A state moves one step at a time under one of 7 hidden systems, and each row is a state written as 22 numbers. Each run below is a few steps of one system.
J, path 1:
[[  4  -6  25  19   9   6   0   4  12   6 -12  -7  19   7   5   9   9   0
    6   9  -6   3]
 [ 16 -17   0  -6  -3  13   2  11  11  21  -1  14  10  -8   1 -12   6  -4
   -4   0 -11   1]
 [ 12 -12  15  16   9  -2   8  -5  20  -1  11  -6   2  -6   4  10   2  -9
   -8  13 -13  -2]
 [ 19  -8  19   5   6   2  -1   1  13  19 -10  13  14  -6  -9  -2  11   5
    8  -1   4  -2]
 [ 11 -12   5   6   8  -5   3   7  20  17   0  -2   6  -9   7  -3   1   0
  -25  -1 -15 -12]
 [ 12  -8  11  20  16   3   4 -10  11  14  -5  12  16   2  -5   7   0  -2
    6   8 -16  -7]
 [ 10 -13  15  -1  13  -1  -1   8   9  12  -3  12   6 -22  -7  -7  10  -9
   -7  -3 -14 -15]
 [ 23  -2   3   9   8 -11   4  -9  19  10   4   1  14  -6  -1  13   2  -7
   -7  -1 -13 -18]]
P, path 2:
[[  9  -6 -21  17   3  12  13  -3   5  14  14  13   2   2   3  -1 -18 -17
   -7  15 -33   3]
 [ -3 -10  35  18  21  -1   3  -8   3 -14   6   9  -9 -18 -19   5   5 -10
   15  13  -4   0]
 [ 35   9  10  -5 -11 -10   2  10  21  17  -1   7   7 -16  -6   3  12  -8
   -3  -9   7 -11]
 [ 12  -8  -8  14  17 -10   5 -25  16  23   3   7   5   4  -1   1 -12  19
  -18  -3  -8 -15]
 [ -9  -5  14  14  22   6  -4   6  -9  12 -23  16  17  -2 -10  -1   5  -2
    8  -1 -23 -16]
 [ 15  -3 -11  -6   1   1   2   4  -3  -2  10  18   5 -20 -11   0   2 -31
    6   0 -25 -16]
 [ 14  -1  11   5  15 -25   1 -22  11 -15  13  -6   0 -13 -10  19   4  -7
   -3  -3   0 -21]
 [ 20  -4   7 -10   9 -10  -9  -9  10  15 -14   0  26   0  -3   6  16  12
   -1 -15   9 -23]]
K, path 3:
[[ 22  -6  -7  13   1  -3   9 -30  21   0  17 -13  16  18  12  20  -4   8
    2  12   3   3]
 [-22 -29  11   1  18  20  -7   7  -5  14 -16   8   9   0   3 -20   4  15
   -5   3 -11   2]
 [ 13   9   4  10  -5   4   6  17   8  -6   2  -9  15  -1   7  17   7 -37
    4  11 -25  -5]
 [  9 -30   5 -12   5   8   2 -14   3 -10  25  15 -11 -20 -14 -13   3  -2
    8   8   9   9]
 [ 11   1  32   7   3 -15  -1   8  26   5 -10 -22   5  -4   9   8  14   9
  -17  -3  13  -5]
 [ 20 -15 -15  10   6  14   7 -21  10  25   3  17  24  13  -1   0  -6  10
   10  11 -11   5]
 [-21 -14  19  14  18   7   2  19  -1   0  -7   1  -8 -13   3 -10  -3 -10
  -19   7 -28  -5]
 [ 25   3  12   5  -1  -1   4  -5   4 -10  12  11  11 -11 -17  14  10 -28
   29   9  -6  -4]]
T, path 4 (8 x 22):
[[ 16  -2 -29 -14 -20   1   5  -8  10  -9  23 -17   2   9  18   8  -3  -4
   -9   3   8   7]
 [-16 -24  17   4   7  14  -2  -8   0 -11   4 -10  -5   9   6  -8   2  20
    1  16  16  22]
 [  6   7   6  -1 -22  10  -1  27  10   6 -10 -18  10   9  18   1   8  -7
   -4   7   6  16]
 [  0 -12 -18   3 -10  15  10  -2   5   0  21   0 -10   6  10  -7 -14  -1
   -6  15  -4  22]
 [ -8  -1  29  19  -1   5   6   9  11  -8   4 -10 -13   0   2   2  -2  -1
    0  16   8  22]
 [ 22  10   2   3 -22   4   8  12  17  19   4   5  -6   1   3  -7  -5   1
   -3   6  11  20]
 [ -6  -1   1  22   4   2   9  -1  11  16   3   5 -17   5   3  -9 -18  16
  -16  11  -4  14]
 [  1  18  16  25  -4   6   7  16   1  12 -11  12  -8   2  -9  -2  -9  -5
    9  11  -5  17]]
T, path 5:
[[ 28 -27   0 -36 -13   2  -4  -6  15 -15  25 -11   8 -15   4  -1  23  -5
    3  -3  26   1]
 [  3 -26   5   0   8   0  -2 -17  23   3   1 -35  18  22  29   6   7  31
  -20   6  14   2]
 [ -2 -24   1   1  -6  41  -1  15   1  13 -13  -2  35  20  19  -8  13   0
   15  18  -9  22]
 [ -3 -25  -2   4  -5  18   8  22  12 -14  21 -17  -3  -8  22  -2   0 -32
  -19  23 -30  10]
 [ 29 -15  22  15  -3   4  14 -14  28 -18  33  -7  -4  -5  -2  14   5 -15
   15  30  10  24]
 [ 25 -23  30   4  -4   1   5   5  41  26   4  -1  -2 -12   6 -15   8  21
  -22   5  21  16]
 [ 13  -1   2  36   2  14  13   4  27  40 -12   1  20  25  17   2 -12  13
  -13  17 -18  14]
 [ -3 -16   9  27   7  29  13  20   2  19   2  30  -3  -8  -7 -17 -11 -22
    4  23 -39  19]]
F, path 6, 8 rows:
[[ 13  -4   8  -3 -13  11   2   4   6  -5   7  -1   3   0   0   0   8  -7
   14  11  13  17]
 [  2 -12   7  -3  -7   1   2   6  16   4   7 -12  -7  -2  11  -8   0  11
  -19   4  11  13]
 [  3  -1   3  18  -3  12   6   2  10  15  -6  -1   7  15   9   0  -7   7
    1  13  -3  17]
 [ -4 -12  10   8   1  15   4  16   2   9  -1  12  -7  -8  -1 -14  -2  -7
   -2   9 -12  12]
 [ 13  10  13  15  -7  -4   8  10  14   3   7   2 -11  -8  -5   5  -4 -13
   -1   9  -2   9]
 [ 14  -4  15   3  -1  -2   2  -1  13  15   0  13  -8 -10 -11 -10   0  13
    0  -1  15   9]
 [  3   9   6  14   3  -7   3   7  13  24 -12   1  -2  -1   2  -5  -8  14
  -21  -5  -4  -3]
 [  4   4  -2  16  11   4   4  -3  -3  20  -8  24   3   0 -14  -5  -9   1
    7   1 -17  -4]]
S, path 7 (8 x 22):
[[  3   9  -7  26   3   8   8 -25  -3  -1   4   8   6  24  -6  15 -14   5
   28  19   1  19]
 [-19   0  20  -2  -3   9  -3  34  -8   3 -10  13 -21 -22 -10 -25   2  -6
   -4  -1  -2  11]
 [ 21  31 -12  12 -17 -14  10  -3   9  -5  11 -10  -4   9   4  24 -11 -16
    2   4  -1  -1]
 [ -4  -8  12   0   6  -2   0 -11  -2   9   2  22 -23 -12 -20 -20  -8  25
    3  -4  22  13]
 [-12  34   5  16  -2 -14  -2  18  -4   7 -26 -14   3  12   7  12  -5   0
   -9  -8  -7 -11]
 [  5   2 -21   2   2   8   4 -16 -18   5  10  36  -4  -3 -22  -8 -12  -4
   25   2  -7   3]
 [-20  11  20   2   9 -20  -4  14  -6 -21  -4 -11 -23 -19  -4   2   0 -12
  -15  -8  -3 -14]
 [ 25  21 -17 -11 -13 -12  -2 -17  -5   3   2  10  11   5 -11  11   2   2
   21 -12  18  -9]]
K, path 8:
[[ -6   6  -9  21  -3   3  11  -4   6  19   5  12 -23   8   0 -12 -28  18
  -15   9  -3  20]
 [-16  26  19  27   1   2   1  15 -12   3 -20  13 -12   3 -14   0  -9  -3
   15   7  -5  11]
 [ 12  23 -10  -3 -16  -4   5  11  -7  11   5  27 -20 -16 -21 -11 -10 -12
    7  -7   3   5]
 [ -6  23   7  11   1 -25   4  -8   2  -1   5  -1 -33  -5 -10   1 -17  13
  -13  -5  16  -1]
 [  0  29  -4  10   2 -11  -3  -9 -11  19 -21  17   1  11 -14  -1 -10  24
   10 -14  13  -4]
 [-15  24 -25   5   0 -10   0   7 -17  12 -11  12 -14   1  -5  -7 -21   1
  -15 -14 -16 -14]
 [-17  28 -12   3   4 -15  -3  -9 -29 -21  -1   7 -14  -1 -16   9 -11  -8
   14  -8  -2 -11]
 [ -6  21 -14 -27  -9 -20 -11  -1 -21  -7  -6   5 -13  -9 -12  -5   1   7
    0 -26  21 -18]]
W, path 9, 8 rows:
[[ 24 -15  -4 -24  -6  -4   2  -4   3  -3  29  29 -18 -37 -23 -16   2 -15
    4  -5   7  -2]
 [ -1  13  19   2   2 -30  -4  -6  19  -2  -9 -33  -8   5  12  11   4  28
  -29 -13  31 -10]
 [ 10  -7 -15   5   3  23   1 -13  -4  37 -18  27  31  23  -6 -10  -2  23
   23   1  -2   6]
 [-32 -13  -3  10  19   5   0  20 -10  -7  -5 -11  -5  -5  16  -3  -8 -18
  -29   3 -42 -16]
 [ 28   7   8   8   0  -6   8 -17   4 -26  24   5   5  -8 -17  26   5 -31
   33  14  -3  -2]
 [  6 -12  13 -32  -3 -17 -10   6   5   5   3   7 -21 -31 -11 -23  12  17
  -23 -23  28 -12]
 [  8  14  -7  12  -2  -9  -1 -17  14  18 -18 -23  27  36  21  20  -1  32
   -5  -2  14  -1]
 [-20 -32 -12   1  18  33  -2   1 -20  15  -8  28  16   3  -4 -22  -4   1
    9   8 -32   2]]
J, path 10:
[[-19 -12  18  10   0  11   5  -8  -2 -29  19 -14 -21   6   1   1  -3   4
   13  24  20  34]
 [  6  21  12  -8 -33   7  -4  31   2   3 -13  -7  -5   6   5  -7   9   3
    9  -1  31  26]
 [ -3   0 -15   6 -19   8  11   2  12   9  16  -5 -24  11  13 -13 -22  16
  -19  12  13  32]
 [-19  13  26  29  -4  11   6  15  -3  -4  -8   1 -19  10  -4  -3 -10   5
   13  20   9  34]
 [  6  20  -2   2 -27   8   7  28   0  14   1  17 -25  -9  -9 -19 -10  -7
    1   1   9  24]
 [  1  19   7  20  -8 -15  13  -3  11  -1  18   3 -40  -5  -8  -2 -24   5
  -13  10  10  19]
 [ -9  30  18  19  -4  -9   1   8  -6  14 -16  15 -25   1 -18 -11 -13  20
    4  -3  18  15]
 [-12  28 -13  12  -9 -10   6  16  -7  17  -5  16 -31  -5  -7 -14 -25   4
  -19  -8  -7   3]]
F, path 11:
[[-12  -8  18  11   4   8   0  16   3 -10  -1 -11  -2  -5   8  -1   3 -11
   -6  12  -9   6]
 [ 23   2   2   0 -14   6   6   3  11   3   9   6   7  -1  -1   3   4 -11
   12   8   5  12]
 [  1 -16  14   1   4  -2   2   0  16   5   6  -5 -10  -8   2  -9   0  13
  -17   2  10   7]
 [  8   7   7  19  -3   4   5   6  12  18 -12  -3  12  13   6   5  -3   6
    0   7  -3   8]
 [  0 -15   2   4   6  11   3   8   2  13   2  18  -3 -12  -6 -15  -3  -5
   -3   5 -15   4]
 [  6  11  17  18   2 -10   6   6  12  -2   2  -2  -7  -6  -4  10  -2 -12
   -4   7  -8  -2]
 [ 19  -3   9  -3   1  -3   0  -5   9  16   0  17   2  -9 -14  -7   5   8
    8  -5  12   0]
 [  1   2   7  10  10 -14   0   0  12  15  -8  -5  -3  -4   4   0  -5  12
  -24  -8  -5 -13]]
W, path 12:
[[-24   9  -8 -28  -7  -2 -19  21 -27 -16 -21 -14   7  -1   8  -4  15  -3
   -1 -20   6 -16]
 [  2   3 -39 -19 -15   7  -1 -20 -17 -18  12 -10  14  21  10  12  -1  -4
   17   2   7   5]
 [-33 -15   1 -25  -2  13 -13   9 -25 -28  -1  -9  -8  -3   3 -14  11   2
    8   0  14   9]
 [  3  19 -15 -18 -32   8  -5  14  -8 -18  -1 -22  13  18  18  14   9 -14
   15   2  17  12]
 [-14 -19 -18 -22 -18  22  -2   2 -12 -13  15  -1 -13   4   7 -21  -3   7
    4   8  19  29]
 [-19  12  10   1 -21  13  -3  26  -5 -18  -9 -29  -2  17  19   4   5  -4
    4  13  15  28]
 [  6   0 -18  -7 -31  28   7  15  -5   2  13  10  -8   6   4 -15  -6  -9
   15  15  10  38]
 [-23   7  12   7 -18   6   4  24   1 -14   5 -19 -32   3  13  -8  -9   0
  -15  13  14  33]]
S, path 13:
[[ 14   8  10 -11 -19  -2  -4  19  14   9  -8 -12   5   0   9  -1  11   5
   -5  -7  21   6]
 [  2  -3 -17  11  -2   5   6 -10   8  19   3   2   1  16   9  -4 -15  18
  -12   6  -4   9]
 [-18  -5  21  20  10  14   0   7  -5  -3 -12   3   2   5  -1  -2  -1  -1
   11  16  -9  12]
 [ 14   9  -1   1 -16   8   5  19   3   2   6   8  -1  -9  -2  -1   2 -25
    8   6  -8   7]
 [ 11  -1   6   6  -2 -13   8  -8  17  -2  18  -3 -20  -9  -4   1  -9   2
  -13   4   8   5]
 [  5  11  16  12   1  -7  -2  -1   8  16 -17   1   3   7  -4   0   1  19
    1  -5  16   4]
 [ -3   8 -10  12   3   5   2   7  -6  22 -12  17   3   4  -3  -8 -10   1
   -2  -1 -18  -3]
 [ -6   4   9  15  10  -2   4  -2  -5 -11   5   8  -7  -8 -11   7  -6 -18
    9   9 -18  -5]]
P, path 14 (8 x 22):
[[ -1 -15 -17 -42   0   1 -12  -4 -20 -14   9  13   2 -22 -11 -12  13  -7
    8 -17   7 -19]
 [ -6  19 -10  -4  -1 -25  -3  -3   1 -24   1 -36   4   7  17  27   0 -10
  -18  -8  -4 -24]
 [ -2 -18 -14 -25   3   9 -14 -24 -14 -10  -3  -2  27  15   3   2  13  18
   21  -5  19  -6]
 [-27  -9  -9 -17  -1  -1  -9  21  -7 -14  -8 -28   1  -3  25  -4   7  -6
  -30  -8 -12 -15]
 [  0  -9 -18  -7  -9  18   0 -14  -9 -26  12 -17  22  22  15  16   6 -13
   26  16   2  14]
 [-15 -28  15 -25  -2   2  -7   9   4 -25  12 -24 -11 -13  14 -10  14   5
  -19   0  18   7]
 [ 11   6  -4   4 -23  10   3   9  16  -2  -1 -33  20  28  28  15   6  -2
   -2  13  11  18]
 [-15 -39   1  -8   3  24   0  -6   5   1  11  -4  -5   5  12 -22  -1  22
   -8  15  10  27]]

Which system made each run below?
path 15:
[[ 16  -7  18   9   0   0   4  -2  21  13  -1  -1   5   0  -1   0   6   9
    0   5  12   9]
 [  6  -4   5  15   3   4   4   9  14  25 -10   4   7   2   5  -6  -5   7
  -13   3 -10   1]]
 | S
path 16:
[[  7 -13   3 -29   0  -9  -7 -11  -4  -9  15  13 -15 -25 -18 -14   8   9
    3 -13  25  -4]
 [ -2  21   2   6  -2 -24  -3  -1  10  -3 -11 -34   4  14  18  20  -1  12
  -22 -10  11 -13]]
 | J
path 17, 2 rows:
[[ -5  10   2  -8  -3  -2  -8 -23 -15 -15  -6  -1   5  17  -9   8   5  22
   32  -2  35  11]
 [-21   0 -12 -27 -11   1 -14  23 -12   4 -19 -12  -3   0  14 -18   5  15
  -22 -19  12  -6]]
 | T
path 18 (2 x 22):
[[  1 -30  13 -12  12  -1  -2  -3   7  -2  15  13 -16 -30 -12 -18   4   2
  -11  -2   1  -2]
 [ 22   6  23  15   7 -18   1  -8  26   4  -4 -15  15   2   3  22  10   2
   -5   0   5 -11]]
 | K
path 19, 2 rows:
[[-20 -13  -2  11  16  15   0 -15 -19  -5  -1  19  -2   4 -13  -9 -10   6
   19  10  -9   8]
 [ -8  12  11  -4  -8  -2  -3  27  -9 -18  -5  -8  -4 -12   2   5  10 -28
    2  -2  -8  -5]]
 | S
path 20 (2 x 22):
[[  1   3  -1  31  11   5   8 -13   7  38 -14  24  -2  14  -9 -11 -22  29
   -2   5  -5  11]
 [-17  10  15  21  13   3   0  28 -10  18 -22  24 -11 -16 -14 -14  -8 -12
   -7  -4 -30  -8]]
 | F
path 21, 2 rows:
[[-12 -31  15  -1  21  -3  -3   0  12 -10   3 -23   7  -9  16   2   9  -2
  -28   3 -17 -17]
 [ 24  -1   1   6   1  13  -2  -3   6  12 -13   5  44  14   2  15  15  -8
   26   7  -8  -5]]
 | J
path 22, 2 rows:
[[-11  -3 -14   1  -1   6   0   8   3  18  -9  -7   3  10  16 -10  -8  13
  -23  -1  -9   1]
 [ -8  -6   3  17   6  16   3  -4  -6  -8   0   0  11  13   0   8  -2  -8
   19  19 -11  12]]
 | S
path 23, 2 rows:
[[-14 -11   8  -3   2  16 -12  13  -2  16 -34 -14  30  22  18  -6  15  22
    2  -2   6   4]
 [  1 -20 -25   2  -2  28   5   7  -2  -1   8  -3  23  11  19   2  -1 -26
    1  19 -34   5]]
 | W
path 24, 2 rows:
[[ 12   6  18   5 -12  -2   0  12  22   8 -10 -23  10  10  16   8  10  10
   -9   3  19  10]
 [  1 -17  -4   9  -3  20   5   3  12  26  -2   7   5  12   9 -17  -9  17
   -8  10  -3  20]]
 | J
path 25:
[[-40   6  -2  16   2   9   5  23 -17 -11  -2  -3 -26   2   8  -9 -20 -13
  -15  13 -24  14]
 [  6  25  10  -5 -20   2  -1   9 -17 -22   4  11  -7  -5 -19   8   8 -23
   41   6  18  15]]
 | K
path 26, 2 rows:
[[-22  18   2   5   4   0  -7  14 -19   8 -24   9  -4   2  -7  -8  -5   4
    2  -9  -6  -6]
 [ -5  15 -25  -1  -6  -3   4  -1 -15  -5   8  12 -10  -4  -6   0 -14 -16
    1  -2 -15  -6]]
 | J
path 27:
[[ 13   1  27   6   0  -5   1  15  17  10  -7   3  -2 -14  -5  -2   9  -2
   -4  -2   5   0]
 [ 21  -2  -3   9  -1  -5   6  -6  21  24   3   3   4   2   3  -2  -8  12
  -15   1  -1  -1]]
 | W
path 28 (2 x 22):
[[  2  17 -14 -13 -16  -5  -4  -1  -6  26 -10  19 -14   4 -10 -22 -10  31
   -2 -18  31   9]
 [-37  26 -12  16   3  -6  -3  10 -19   6 -26  -7 -13  20   8  -2 -21  16
  -16  -5  -8   0]]
 | T
path 29 (2 x 22):
[[  1  10   3  28  13 -11  13 -14   7  -5  14   2 -13  -2  -7  14 -18 -11
   -5  12 -20  -4]
 [  7   8  22   5  10 -12  -1   0  -1   5  -4  24 -13 -23 -26  -5   3  -1
    8  -8   4  -8]]
 | W
path 30 (2 x 22):
[[-20 -17  11   0  -2  14  -6   1   0 -12  -6 -24   7  18  19  -2   7  18
    0  13  16  20]
 [ -3  -5 -13  -5 -20  29   1  20  -1   4  -3  -8  14  17  20  -7   2  -5
    6  13  -1  25]]
 | S
path 31 (2 x 22):
[[ 11  -8  -3  -8  -6   4  -3   4  13   9  -7 -14  23   9  16   4  11   4
   -8  -3   1  -5]
 [ -2 -26  -1   4   7  17   1  -6   7   3   2  -2  16   8  12  -2   2   4
   -1  12 -11   6]]
 | J
path 32:
[[ 15  15 -23 -17 -10 -27   0 -14   0 -12  21  -5 -18 -11  -5   7  -8  -5
  -11 -16  11 -16]
 [-14   4   4  -8  12 -17 -11 -24 -10  -4 -11  -1  -7   6  -7  -1   0  35
    1 -15  25 -10]]
 | S
path 33, 2 rows:
[[ 13 -18   8 -18   6  -9  -1 -24   3 -16  27  14 -17 -24 -21  -6   5   6
    9  -4  25   0]
 [ 10   8  19   3   4 -21  -5  -1  25  18 -17 -21   9   4  11   7   8  27
  -26 -15  18 -15]]
 | K
path 34 (2 x 22):
[[ -4   8 -16   5   3   1  -2 -17 -10   5  -9   1  12  19   1   5  -7  15
    7  -2   2  -3]
 [-21  -3  -7  -4  10   8  -6   6 -22  -6  -8   8   2  -1  -3  -6  -1  -7
    5  -2 -17  -8]]
 | W
